Each path below is one point turned by a fixed rotation once a step. After each direction that follows a path, write how fast that rotation turns it, in degrees per step (0 if it stays still).
Each turn is a multiple of 5 degrees from 10 to 175, or 0.
Each row of a path follows its step; steps can be skipped.

step 1: [ 37.2 -62.7  -9.6  17.5  21.8 -26.9 -30.7  32.0  -0.5 -27.4  32.3   7.8
   2.9  -6.0  -9.5 -16.6 -18.4 -12.0  44.5   3.8  27.4  16.3   0.8  23.8
 -13.6  15.1   6.6  37.8 -10.7   6.6   0.5 -49.8   4.2]
step 2: [ 28.8 -18.2  32.1  35.8 -31.2 -40.5 -16.4   8.9 -16.3 -20.1   5.1  18.1
  35.4  12.4  -5.9   5.5  31.7  19.6  31.6  17.3  -1.8  18.9 -13.7  16.5
 -43.1  24.6 -32.8  37.0  -1.0  21.1  30.3  -4.6  25.8]
step 3: [ 26.1  -1.2  52.2 -13.1 -20.1 -23.4  -9.5  -2.5  16.2 -31.5 -24.3 -17.3
  38.2   2.8 -22.1 -35.7 -12.6  -5.1  10.6 -36.9  23.6   1.8 -19.0  14.5
 -30.1 -23.7  13.3  36.0  14.5  28.0  29.7  24.4  33.9]
step 4: [ -1.1 -18.1   4.1 -37.9  27.1   0.7  38.1  15.4  12.8 -34.3  15.8  -9.0
  21.9 -38.5  19.0 -11.6   4.2  13.6 -16.7  -9.9 -10.9  10.6 -20.5  -6.9
 -65.2 -28.6 -12.3  40.4  -8.2  28.0   2.0  29.4  36.3]
step 5: [ 10.2  -2.7  -2.7 -32.0  11.4 -48.7  -4.1  25.2   4.3 -35.5  -5.9  41.2
  -7.1 -25.8  33.0  -7.0 -50.2   0.6   4.2  17.8 -46.7   1.4 -28.4   1.7
 -31.9   0.8  34.7  12.6  11.8  25.5 -18.8  20.3   3.2]
step 6: [  6.7 -41.5  -2.3 -15.7 -49.8 -23.2   8.5   8.4 -12.0 -41.2 -30.9  -8.3
 -13.6 -49.6   2.3  52.9 -14.0  14.0   4.6  27.3 -32.1  -2.4   7.4  31.8
   4.4 -13.9  29.3  30.2   6.3  17.2  -9.0  -7.3  11.7]
step 9: [ 46.5 -41.4  -4.2 -40.2 -20.4  -5.0  -9.5  48.6  15.6  -0.7 -22.8   0.1
  30.9  -2.3  42.5 -32.7  -6.0  14.4  22.0  -8.6  29.5  16.7  -2.9 -27.2
   6.6  11.2  27.5  21.4   2.1 -26.6  37.5 -11.8  16.8]
step 10: [ 40.0 -34.2 -24.5  16.8  21.3 -21.6  19.0  45.3  13.0  14.5 -13.3   4.5
  25.4 -34.2  -8.7 -21.0  32.6   5.2  39.0   8.5 -22.9 -19.9   0.8  12.5
 -25.5   1.3   6.4  42.8  -9.7 -32.5  15.7   8.4  29.7]
step 11: [ 23.4 -24.3  -2.4   8.3   2.4 -22.6  22.6 -20.7  11.6  -5.5 -35.9  21.2
  41.2  -3.3  -7.5 -26.1   3.8 -13.8  44.7  36.8  -2.8  14.5   3.6  28.1
 -33.7  30.2  17.0  21.7  43.9  12.5   7.9  54.9  -4.2]
step 13: [ -1.5 -41.5  12.0  -8.2  37.2 -24.4  22.8  13.3 -16.1  -0.3  -5.7  14.6
  29.4  14.8  34.1  34.7 -50.9  12.5 -17.2 -24.2   5.6  51.6   8.7  23.0
 -39.8  -5.3  17.5  28.1 -17.0   1.6 -10.7  17.8   0.2]
step 14: [ -0.1  -5.1  14.5  -8.1   8.9 -36.6  -8.1  39.9  10.0 -28.8   7.2  17.7
 -10.5 -23.8  -4.5  18.8 -15.1  34.1  19.5 -14.6   3.5  40.4 -23.8  46.3
  14.5  30.5  28.2  56.2 -32.5   9.4 -18.0   0.1 -20.0]
Speeds:
[  7.2  -0.7 -12.3   3.7  -2.5  -0.5  -5.9   8.6   4.5   8.1   7.6  17.1
 -20.7   1.8   1.9   2.6   5.0  -1.3  -0.5  20.0   5.6  -7.5  -6.5   6.4
  -0.2   0.3  14.1  15.6   2.3  -3.9  -8.1  -2.8   8.1] -> 80
[ -1.5  13.0   3.3   0.5  -0.8  16.6   9.3 -16.0   5.8  -4.1  -2.0   9.9
   0.3   2.1   0.2   1.7 -18.2   9.3  -1.6  -5.3 -15.0  -2.4   1.7   6.9
 -16.4  -3.7   5.0  15.2  -3.2  -1.0  -6.5  11.2   2.5] -> 45
[ -7.4   8.4  -5.0   8.9   5.8  -6.2  -1.4  11.4   9.6  -8.1  -1.0  -8.8
  -2.9  -7.9 -24.6  -7.4  -0.5   1.2   1.6  -4.6 -10.2 -11.9  -0.4   0.5
   7.6  -9.2   5.5  11.3 -15.3   2.8   3.2  -9.9  -9.3] -> 170
[ 10.2  -5.4  -4.4   9.7   5.9   3.5   8.8 -13.8   1.4   9.6  11.1  11.6
  10.5   0.9  -9.0  -1.6   1.0  -4.0  15.9   2.2   6.2   6.8   6.2  -3.7
  -3.7  -2.7   9.0   0.5  -2.6 -10.6  23.3  -6.6  -9.4] -> 35
[ -0.9  -2.6   8.2  15.6  -5.7   1.6   9.3  -7.0  12.6  -7.5  -6.5   9.4
   5.1   4.6  -8.7   1.2   9.4  -2.0   6.2   5.7  10.4   3.6  -1.3  -3.6
  16.6 -18.2  -4.0  -4.2   0.5   8.1 -12.3  14.5   9.4] -> 85
[  8.4   5.2  -7.9   3.0 -11.3  -1.0 -13.1  -7.0  -2.2   1.3   1.4  -1.3
   1.3   7.4  -1.5   6.9   5.5  -1.7   6.5 -17.3   0.3  17.5   9.8 -11.8
   3.9   9.9   2.3  12.6 -14.0   4.7 -14.4 -10.2   7.5] -> 55
